Named turns come first, each shown by rows before and after it. Which turns, in which order, take the first row of each pair that follows to the second? Write the first one first, as in the answered first pair.
Z_431:
[16 19 -21 14 10 10 -6 9 16 -12 13] => [7 22 -15 7 -1 11 -7 12 21 -14 10]
[7 40 -28 0 33 -7 -13 7 -12 4 -20] => [10 40 -28 1 37 -2 -10 4 -4 8 -10]
[9 20 6 25 -31 -17 -18 22 -50 3 -5] => [23 19 -1 27 -6 -11 -11 -4 -51 20 18]
[-5 28 -8 -17 2 6 7 -25 -18 15 31] => [-4 15 -6 -30 11 13 14 -23 10 10 33]
Z_828:
[19 -15 -14 30 1 0 -20 4 7 9 -7] => [-11 17 -26 1 -2 1 -4 5 9 -16 -22]
[10 -7 12 5 -12 -9 0 -4 -35 1 -1] => [-6 2 -6 -7 0 -13 6 -9 -29 7 -15]
[-2 3 53 -3 -37 2 -7 16 -22 -14 -6] => [6 -5 -17 32 1 -19 -2 -14 -25 46 -1]
Z_981:
[0 -40 21 -1 8 0 15 -3 19 18 -1] => [-1 -22 40 -1 -23 3 -1 19 3 -8 -12]
[-44 -17 10 -19 1 -34 35 13 -33 38 -46] => [-38 -24 5 -23 -1 -28 38 27 -17 16 -59]
[4 -7 -1 -5 15 24 14 1 18 -2 21] => [8 8 15 3 -12 22 -3 21 -2 -18 12]
[-13 7 29 -1 11 -9 -5 -19 -17 7 21] => [-23 -10 20 -12 16 6 0 -11 28 -17 1]
Then:
(2 to 4 turns a pair)
[-17 6 37 -22 -8 7 7 -17 -33 -19 28] => [14 -56 -1 28 5 -1 -10 14 19 -1 -2]	Z_828, Z_981, Z_431, Z_828
[-4 -25 19 -25 10 25 6 5 49 -24 -4] => [14 2 -37 31 -5 -10 -25 31 14 -7 -29]	Z_828, Z_981, Z_828, Z_981
[-14 -39 46 -27 10 24 12 2 42 -7 -3] => [-32 1 38 -30 -20 18 4 34 12 -34 -29]	Z_981, Z_981, Z_828, Z_981
[6 -28 -13 0 6 10 4 20 61 -21 -33] => [-6 34 -52 20 4 -35 -4 3 -30 25 -21]	Z_828, Z_981, Z_828
[44 7 -23 40 -20 -6 -35 14 -11 -18 -1] => [40 -37 12 17 -1 5 -6 -19 8 6 39]	Z_981, Z_828, Z_828, Z_981
[30 11 -7 -2 7 24 -9 -24 20 -8 48] => [44 -17 -8 20 0 14 -21 2 29 -8 20]	Z_828, Z_431, Z_431, Z_828
